In the data rows, zero lies at 4.5, halfway between 4 and 5.
Here are some points:
  4  5  6  6  4  1  6  3  6  3  2  5  5  6  4  4
  6  3  7  4  3  4  4  1  5  6  4  6  5  1  4  5
  2  8  3  7  4  2  5  6  6  8  6  2  4  4  7  4
  3  0  3  5  4  1  4  5  0  0  7  8  0  3  5  7
  4  5  4  4  7  7  3  2  5  4  4  8  6  6  4  4
  4  6  6  3  7  5  8  5  2  3  6  4  6  7  4  1
  6  2  5  5  4  2  2  4  4  4  6  4  4  6  5  4
  4  4  5  3  2  4  3  3  4  5  3  4  6  6  2  5
  4  4  3  6  5  4  3  2  3  5  3  7  6  6  5  3
  5  3  4  3  4  2  2  6  6  6  5  6  3  4  5  3
  4  6  4  3  8  4  3  3  4  5  4  6  5  4  4  6
  5  5  7  2  3  5  2  3  5  6  4  6  6  3  5  7
  3  2  4  3  5  6  5  6  3  5  4  6  6  4  6  6
  4  0  5  7  4  2  4  6  1  1  6  6  0  5  2  6
  6  5  5  3  2  7  4  2  4  3  5  6  4  5  5  5
  3  0  4  6  5  7  6  3  5  4  4  3  6  5  3  3
  6  5  3  6  4  4  6  5  5  2  2  9  3  4  4  8
  6  4  5  5  6  5  4  7  7  7  5  4  6  5  3  5
  5  4  6  5  7  4  7  6  5  3  6  0  6  4  4  3
  6  6  4  4  4  4  5  3  6  2  4  8  5  4  1  9
24 more points follow, each with its number after it:
  4  6  8  6  3  4  4  4  7  6  3  1  5  5  5  4 0
  4  4  4  2  6  4  4  4  5  4  3  5  5  4  2  4 1
  6  6  4  4  6  7  4  2  5  5  3  5  4  4  4  1 2
  8  2  6  4  5  5  7  6  4  4  4  2  4  3  4  3 3
  7  6  4  4  4  7  3  6  2  5  5  2  7  5  6  5 4
  4  5  5  2  6  3  6  4  3  6  2  6  7  8  6  6 5
  2  5  5  4  5  5  2  4  6  7  6  6  5  4  5  4 6
  4  3  4  5  6  6  6  1  5  3  4  6  6  3  6  4 7
  4  5  4  5  2  4  5  6  4  2  3  3  8  3  5  4 8
  4  6  4  3  7  7  7  5  5  7  6  3  6  2  6  5 9
  6  4  3  4  5  6  3  4  3  6  5  9  6  6  2  6 10
  4  1  2  3  2  0  7  5  0  0  8  5  0  4  6  4 11
  5  2  5  4  5  7  5  4  6  4  2  8  5  6  2  5 12
  4  6  5  6  4  5  4  4  3  4  5  4  7  2  3  5 13
  5  6  3  2  5  5  4  1  6  7  3  5  5  3  3  6 14
  7  5  5  3  4  4  4  5  8  5  5  5  5  2  3  6 15
  4  4  4  2  6  7  6  5  5  8  5  2  5  5  4  5 16
  0  4  4  4  4  0  4  3  4  3  5  4  1  6  3  6 17
  7  4  4  4  3  2  4  7  5  6  6  5  3  3  3  4 18
  5  6  6  6  4  6  4  5  6  3  3  3  5  6  5  3 19
  8  4  5  4  3  6  4  5  6  6  3  4  4  3  4  5 20
  5  3  6  4  4  6  5  2  6  5  4  7  7  4  5  4 21
  4  7  5  3  6  5  7  4  5  6  4  3  6  4  5  5 22
  9  5  5  4  5  4  6  5  5  7  2  2  6  6  5  4 23
Which of these numbered points is nearest to each point below, looking only along the 4 directions in which the first points spread most? Its number follows each.
  5  6  5  3  6  6  3  4  6  5  4  7  4  4  5  6 > 14
  5  0  3  6  0  2  4  4  1  0  9  7  0  5  6  6 > 11
  5  8  6  6  4  3  4  5  4  5  3  6  2  6  5  3 > 8
  6  4  6  5  4  7  6  2  3  5  5  6  5  7  6  6 > 7
  5  6  3  3  3  8  5  2  6  4  2  8  6  4  6  4 > 14
  6  4  5  6  2  0  3  4  4  6  7  5  2  4  6  3 > 18
  7  3  5  4  6  7  5  2  6  4  3  6  5  3  2  6 > 12
  6  3  4  6  5  4  3  5  1  2  7  6  3  6  5  5 > 17
  3  7  3  5  2  3  5  7  5  4  5  6  2  5  6  5 > 18
  4  2  2  5  4  2  5  5  0  0  7  8  1  4  4  6 > 11
  6  5  5  3  6  7  5  6  5  6  4  3  5  4  4  4 > 4
  6  4  5  5  3  4  5  3  5  6  4  7  6  4  5  5 > 20
